50 stands for zero in the data rows.
Here are some points:
[66 56 65 65 64 46 65 46 67 64 50 65 56 67 65 66]
[55 45 56 51 52 42 61 47 56 57 47 54 53 56 56 58]
[53 76 52 66 70 69 50 63 71 48 67 59 68 58 53 51]
[23 48 31 34 36 67 21 61 35 23 54 24 41 27 24 23]
[71 16 65 25 20 16 66 11 25 68 15 65 17 61 71 66]
[64 49 64 57 53 37 65 41 67 65 44 66 52 64 71 68]
[36 45 45 42 46 52 36 50 39 36 50 37 43 41 37 34]
[39 63 35 57 63 64 40 60 53 33 69 35 59 38 35 37]
[68 45 71 56 51 32 68 42 61 73 38 67 48 66 71 70]
[38 47 39 40 47 62 38 62 43 37 52 36 47 36 35 43]
[52 67 48 65 69 63 55 60 66 50 63 54 68 55 55 53]
[23 58 27 35 43 69 23 66 35 23 62 16 48 18 21 14]
[43 76 37 69 71 67 50 69 66 39 71 45 71 43 44 42]
[79 17 80 31 26 11 73 11 46 78 12 72 22 75 80 83]
[61 33 61 45 42 37 60 37 44 58 41 52 40 58 55 63]
[70 32 74 39 40 22 72 24 46 73 28 72 36 74 72 74]
[53 81 59 81 84 65 62 70 82 53 76 61 84 59 58 51]
[38 52 39 41 50 65 37 59 48 44 56 38 56 40 40 36]
[70 32 71 49 48 30 67 35 49 68 31 70 43 73 77 74]
[66 40 70 56 54 35 69 38 62 67 41 68 50 68 71 72]
[57 36 59 40 34 41 60 37 47 54 34 51 36 54 53 55]
[34 32 31 24 28 49 30 41 26 34 41 31 31 28 28 34]
[40 44 40 46 44 48 41 52 45 40 45 42 48 44 41 42]
[36 53 36 47 46 61 35 59 41 42 54 35 50 39 39 40]
[60 55 63 66 58 45 65 48 65 66 51 65 55 69 65 64]
[69 45 70 58 51 34 67 40 56 72 44 70 47 65 70 69]
[56 19 60 18 16 30 50 22 19 53 18 52 19 50 54 56]
[33 39 33 33 35 53 29 52 26 32 41 28 39 28 30 32]
[72 58 70 63 62 45 68 49 69 70 53 67 56 70 70 65]
[64 52 63 60 56 46 68 47 62 63 49 68 57 65 64 64]
[24 41 32 30 26 57 24 50 24 25 47 18 42 25 26 26]
[63 80 60 82 83 62 64 65 81 55 78 66 89 63 59 61]
[35 59 34 48 58 68 30 64 48 31 59 29 55 36 33 32]
[33 35 30 27 26 51 27 49 23 30 43 28 32 27 32 26]
[67 52 63 60 53 45 63 45 56 61 47 61 49 62 67 63]
[10 50 17 33 39 70 10 61 26 12 60 14 41 13 20 11]
Then 12 other points, each followed by its number:
[56 22 60 30 25 27 58 26 31 54 21 57 24 56 62 54] 0
[39 56 41 54 55 66 43 61 47 40 58 44 57 41 36 33] 1
[41 65 35 58 60 65 42 61 56 41 63 41 62 43 41 41] 2
[66 47 65 52 52 37 69 42 58 66 42 71 45 67 64 68] 3
[24 32 29 26 21 56 18 51 16 25 45 16 25 21 27 19] 4
[62 62 57 75 75 57 68 60 75 58 67 60 72 66 62 66] 5
[74 56 69 70 57 45 69 44 68 68 53 69 57 70 71 73] 6
[46 96 44 88 83 80 46 84 83 47 87 44 91 46 47 48] 7
[61 28 63 34 37 32 57 29 37 64 24 62 29 59 59 60] 8
[22 60 23 49 51 74 16 74 38 23 64 19 56 26 18 21] 9
[29 60 36 51 51 70 41 68 44 37 70 34 54 29 33 28] 10
[27 74 33 71 68 83 39 72 61 29 78 37 76 36 29 37] 11
Which of these numbered points is nearest to each point below, ignoring the 3 directions in which the first points spread most? Its number follows each.
[63 58 68 66 60 42 64 53 74 66 59 64 60 71 67 65] > 4
[44 77 39 81 79 73 47 78 75 47 79 47 83 49 40 47] > 9
[57 77 57 84 79 68 66 66 84 59 74 68 82 61 64 64] > 11
[29 75 32 74 73 72 43 81 64 32 82 38 82 34 37 37] > 10
[35 61 26 48 50 63 36 63 46 35 63 35 58 35 36 37] > 2
[77 22 73 33 30 15 67 22 41 72 23 67 24 74 83 73] > 4
[68 48 72 54 53 40 68 40 56 62 41 72 51 70 70 61] > 0
[63 63 60 74 68 57 67 63 78 61 59 63 70 69 63 62] > 5
[73 32 73 50 45 28 68 33 54 70 37 66 43 69 70 67] > 4
[55 69 55 80 73 60 61 62 77 58 73 65 71 65 61 55] > 4
[15 58 21 40 40 74 17 68 33 18 59 11 51 16 19 18] > 7
[29 54 34 38 46 66 30 63 40 29 59 26 50 29 28 35] > 5
[68 48 68 58 54 42 69 45 62 68 44 68 53 74 71 68] > 5
[59 31 56 35 29 35 52 27 36 63 29 54 31 59 58 59] > 2
[15 43 15 21 27 66 13 51 17 16 40 10 34 17 17 17] > 2
[68 43 68 49 48 35 67 34 57 74 37 66 45 66 71 70] > 2
[16 44 19 20 28 58 16 56 21 18 46 17 34 15 11 15] > 3
[18 51 14 36 41 72 21 69 28 17 58 16 47 21 21 10] > 0
[68 49 61 57 56 39 64 44 63 66 47 65 57 65 65 67] > 2
[61 46 63 55 55 44 68 44 52 66 46 65 51 65 64 60] > 1
[44 85 37 87 89 77 52 87 80 46 82 53 86 49 41 38] > 1
[30 49 33 43 42 54 35 61 38 31 51 32 45 35 28 31] > 3
[38 37 42 31 33 48 38 44 32 39 44 32 36 40 39 38] > 5
[45 89 43 88 89 78 51 81 83 46 89 51 86 53 49 55] > 5
[75 44 70 54 61 35 68 40 57 74 47 65 50 71 74 69] > 5
[31 91 36 78 85 83 42 88 80 33 88 45 84 38 38 40] > 3
[62 45 65 54 50 37 64 37 51 68 41 60 43 66 68 63] > 4
[71 32 77 46 37 17 66 29 46 73 22 69 30 69 73 75] > 9
[28 59 25 46 48 67 32 65 45 30 63 31 62 30 31 34] > 2
[70 46 72 53 52 35 66 38 55 71 39 65 45 71 71 67] > 9
[41 55 35 49 50 55 44 51 42 36 52 40 57 39 44 42] > 2
[63 48 57 56 51 43 65 41 53 59 44 61 54 61 59 64] > 2
[60 75 57 83 77 64 64 63 76 55 74 65 71 64 61 64] > 6
[67 38 73 47 45 28 67 24 44 74 30 75 37 70 66 69] > 8
[70 48 67 61 56 40 75 35 57 72 43 75 50 71 67 73] > 1
[20 42 16 23 25 58 15 53 22 20 51 14 34 14 17 19] > 2
[63 61 65 68 65 51 62 55 67 67 59 68 66 66 60 60] > 1
[58 79 53 83 84 65 57 68 76 56 76 59 78 60 55 58] > 9
[42 60 41 54 58 62 43 66 56 37 63 40 57 37 39 39] > 3
[70 35 75 50 43 35 71 29 49 60 36 65 44 68 70 64] > 0
[30 34 29 18 23 55 28 42 23 34 41 21 30 25 30 29] > 2
[18 49 17 29 34 72 17 59 28 15 57 12 41 15 17 12] > 2
[61 60 55 64 63 53 62 56 69 62 60 63 66 62 60 61] > 2
[68 48 65 54 53 37 61 42 54 66 37 62 45 60 66 69] > 9
[67 44 71 58 52 35 72 37 60 69 40 68 48 74 74 70] > 0
